(in the rows, 128 means zero)
Each path below is one point turned by a fixed rotation once a step. After each direction that follows a path, write how fast that rotation turns it, in deg/step (0 if it stays still).
Each turn is a multiple of 5 degrees from 10 to 175, or 0.
Each row of a path follows its step; steps can be skipped.
path 1
step 0: [128 122 130 128 116 133 125 109 131 144 127 118 130 112 143 125 136 128
 117 139 127 121 144 140 126 130 127 120 112 127 137 135 133 128 119 135
 114 138 132 125 129 115 127 129 129 114 126 134 129 137 111 144 126 123
 116 125 130 117 131]
step 1: [129 134 132 125 131 124 127 104 120 141 126 126 111 126 134 130 125 140
 125 129 134 117 145 140 140 126 129 149 124 112 140 126 124 122 123 129
 138 123 136 125 105 129 127 130 131 134 137 121 128 141 134 134 125 125
 124 128 133 122 132]
step 2: [123 132 129 133 125 127 127 121 137 133 137 121 130 133 136 124 128 146
 131 138 133 129 138 153 131 135 122 136 138 126 134 131 117 130 118 132
 118 133 117 129 116 103 135 135 114 124 129 124 135 125 115 138 121 128
 125 134 124 128 107]
step 3: [120 109 135 124 125 138 133 117 129 133 132 119 125 119 139 127 115 116
 124 140 126 126 152 143 127 126 127 135 134 124 140 114 122 130 116 132
 137 130 126 132 131 124 136 136 126 114 128 129 127 149 127 143 127 129
 128 133 138 113 139]
step 4: [125 141 139 134 124 128 124 112 133 131 115 129 124 128 136 141 126 129
 138 129 129 124 145 143 137 130 126 141 135 116 143 122 127 120 117 134
 131 132 129 115 131 125 138 132 131 142 140 120 140 112 122 141 126 136
 122 127 145 132 124]
step 5: [115 134 131 125 117 130 115 117 129 138 121 119 139 123 124 128 121 130
 128 142 141 125 141 138 126 128 124 130 130 126 122 126 117 134 129 122
 133 132 110 129 124 123 141 127 111 126 131 136 144 134 131 145 128 127
 139 137 133 110 110]
step 6: [121 115 139 131 129 140 129 122 130 127 122 131 121 121 139 137 133 129
 118 133 121 131 145 137 123 126 131 119 127 115 148 123 109 119 116 132
 145 129 120 117 140 129 130 140 114 135 133 134 143 143 124 127 133 133
 127 122 126 129 125]
step 7: [126 135 141 133 122 128 115 103 133 140 126 122 137 114 132 133 133 127
 126 132 131 127 130 123 127 122 136 139 116 115 124 123 126 125 114 133
 126 121 123 129 135 119 128 143 140 132 137 131 144 121 122 149 137 127
 120 133 135 124 113]
step 8: [122 133 129 125 105 133 117 103 124 139 127 114 122 124 132 132 124 137
 131 130 131 125 137 142 130 132 135 122 113 119 130 115 111 125 135 120
 138 137 129 114 121 125 123 124 118 124 130 143 129 142 131 129 129 130
 133 134 119 133 115]
step 9: [130 129 132 129 118 137 126 117 128 133 136 130 131 118 151 130 137 147
 109 132 128 129 140 141 133 120 126 125 114 110 144 143 125 129 121 140
 129 122 122 130 133 122 129 137 121 126 117 118 135 131 129 133 127 128
 118 122 129 124 120]
Directions:
[130 128 128 128 129 130 130 132 130 126 129 130 125 126 131 126 129 130
 133 126 130 127 130 130 128 130 128 129 125 128 129 126 126 125 129 125
 129 127 130 123 128 129 129 126 126 130 129 130 129 127 123 128 129 131
 128 126 125 134 129] : 160
[127 126 132 129 131 130 129 130 130 126 128 131 127 122 128 126 132 124
 127 130 127 129 132 128 129 126 128 126 128 130 126 127 131 129 126 131
 131 130 128 126 128 128 124 130 132 127 128 131 124 127 127 131 128 126
 124 127 130 128 128] : 110
path 2
step 0: [141 136 130 115 126 127 134 132 127 124 125 125 134 134 134 129 133 113
 138 135 128 127 144 126 127 126 131 116 128 122 114 123 124 131 126 141
 142 124 124 124 138 112  96 119 129 138 127 135 145 129 126 128 134 129
 127 130 136 138 134]
step 1: [128 128 125 137 122 127 129 115 110 124 121 125 123 121 147 141 126 111
 145 126 124 134 116 140 123 128 121 137 119 125 123 124 135 136 132 112
 142 126 121 124 134 126 120 131 139 131 130 136 137 144 127 125 121 142
 119 126 118 129 128]
step 2: [136 122 129 129 137 124 113 133 124 120 123 154 138 122 125 137 133 125
 146 139 117 120 132 133 123 116 124 126 120 131 136 135 126 138 132 120
 139 121 122 129 131 125 118 131 139 126 129 124 121 104 130 126 115 140
 131 138 130 117 127]
step 3: [127 135 124 138 130 124 126 145 122 120 130 113 122 132 132 134 126 126
 132 132 125 136 137 125 117 125 129 130 124 123 127 145 142 118 131 123
 123 135 132 113 133 121 123 131 124 119 134 127 129 110 109 126 131 141
 123 145 113 109 133]
step 4: [127 107 125 116 117 125 126 125 132 115 128 136 130 127 127 125 129 122
 119 123 132 141 128 115 121 122 125 126 126 116 145 121 129 117 128 130
 128 112 102 121 134 128 134 124 123 114 133 133 131 125 121 145 124 131
 121 139 115 119 131]
step 5: [128 106 130 123 127 127 118 127 122 119 123 124 126 134 132 131 121 116
 124 111 128 140 130 137 129 115 130 115 121 119 139 137 136 124 131 142
 122 124 147 123 131 130 145 131 139 141 139 121 127 121 133 126 140 118
 131 138 130 122 118]
step 6: [127 115 136 116 128 128 137 140 122 129 143 131 122 138 121 134 125 131
 123 122 134 132 122 139 134 121 127 124 135 131 128 117 142 108 117 131
 124 125 134 123 135 114 117 129 131 131 134 146 136 125 134 130 118 120
 155 135 128 130 135]
step 7: [111 119 143 124 133 135 137 136 121 141 134 128 128 136 132 137 121 116
 123 119 141 125 116 141 137 137 139 126 120 122 128 115 127 134 132 119
 124 134 114 131 139 123 124 125 128 148 131 126 120 122 130 126 129 124
 115 126 109 134 129]
step 8: [138 130 130 113 129 143 117 132 130 130 116 140 121 134 121 122 129 129
 130 131 135 135 123 140 134 124 116 141 125 125 130 117 122 144 126 135
 126 141 134 139 117 120 123 125 139 148 137 132 118 124 113 131 115 129
 130 127 118 127 142]
step 9: [130 134 121 135 134 130 118 136 118 119 131 132 123 133 126 140 135 129
 116 143 133 116 134 122 134 127 136 138 128 136 134 131 146 129 115 132
 138 142 129 125 129 119 114 125 134 143 127 114 131 139 110 139 130 128
 124 129 112 139 118]
Directions:
[128 126 127 124 126 126 128 131 125 127 130 127 132 129 129 129 126 131
 127 129 127 127 128 126 131 126 129 129 128 131 125 129 126 128 125 126
 123 131 129 126 130 125 126 130 123 128 128 125 132 126 127 126 128 132
 131 126 129 128 124] : 110
[125 128 129 129 128 126 128 125 128 125 129 131 131 129 127 130 125 130
 128 128 126 122 127 128 129 123 131 126 127 127 128 124 125 128 128 124
 128 123 125 126 126 129 130 127 128 127 131 125 125 129 127 128 129 125
 126 126 125 129 128] : 135
path 3
step 0: [137 118 129 132 140 120 129 124 124 139 120 128 129 127 135 122 133 126
 134 121 117 127 118 127 123 130 122 128 131 127 127 123 142 131 130 119
 136 130 130 131 128 134 130 113 154 133 124 121 151 122 139 123 131 135
 143 134 129 129 134]
step 1: [125 136 128 131 130 121 119 132 133 127 123 125 120 127 130 132 129 125
 135 133 126 130 135 125 132 128 129 125 113 104 114 123 120 125 114 139
 127 105 133 125 111 128 134 125 126 140 117 132 139 116 127 130 137 137
 125 129 119 123 133]
step 2: [145 132 128 132 117 126 112 120 133 132 131 128 127 126 129 131 129 132
 121 117 129 127 124 117 128 130 129 112 134 117 135 148 122 136 132 136
 131 120 141 135 139 120 126 122 132 134 133 124 127 143 132 111 124 138
 129 133 126 134 131]
step 3: [127 130 124 123 130 140 127 118 126 124 135 124 126 128 125 135 131 120
 138 141 128 123 134 124 129 139 114 124 138 128 132 125 130 127 131 136
 128 134 129 142 118 144 117 133 131 132 112 117 137 122 125 119 123 150
 138 118 125 138 122]
step 4: [137 138 124 142 124 122 133 139 125 125 127 127 125 120 132 139 128 124
 136 122 114 120 129 126 125 115 128 126 132 131 122 125 115 117 129 142
 109 127 142 130 132 121 126 140 122 143 135 129 118 121 118 128 118 131
 129 125 117 122 124]
step 5: [140 120 120 132 124 135 144 129 144 127 143 130 123 118 128 132 133 125
 128 123 145 123 141 116 126 111 122 126 128 132 130 133 137 128 136 120
 137 133 125 140 130 113 131 123 138 128 127 125 133 135 125 128 110 128
 135 128 130 127 128]
step 6: [118 125 116 124 109 124 135 141 133 116 128 128 131 135 119 134 119 128
 138 130 123 128 117 137 137 124 116 138 119 121 126 125 138 128 131 134
 125 134 108 136 119 123 117 138 119 133 120 129 134 124 131 119 122 130
 128 131 125 119 124]
step 7: [124 132 126 129 130 127 132 128 128 138 131 126 129 139 117 132 116 130
 126 149 127 123 120 130 113 117 128 127 132 123 127 133 131 116 123 129
 118 129 139 127 132 109 129 133 136 119 141 127 120 150 129 124 119 118
 124 135 125 118 134]
step 8: [119 122 120 119 129 151 124 120 145 133 130 140 130 127 122 135 133 117
 126 132 134 139 122 133 126 121 130 138 111 121 128 121 126 133 131 126
 127 138 123 125 142 141 129 132 129 120 125 126 131 135 125 134 110 127
 127 121 139 137 125]
step 9: [121 123 141 128 125 137 133 135 127 119 119 134 116 130 127 128 131 141
 135 129 115 117 115 134 131 141 134 136 128 132 127 131 118 121 118 131
 124 128 114 134 120 127 126 136 121 132 150 130 124 137 125 126 127 113
 125 119 140 132 126]
Directions:
[130 131 125 124 125 129 129 128 126 129 128 127 125 126 128 127 126 127
 125 128 129 129 128 129 131 130 126 128 126 129 126 128 127 128 124 129
 130 128 127 129 128 125 129 124 124 127 127 127 130 128 127 124 128 123
 132 133 125 128 130] : 80
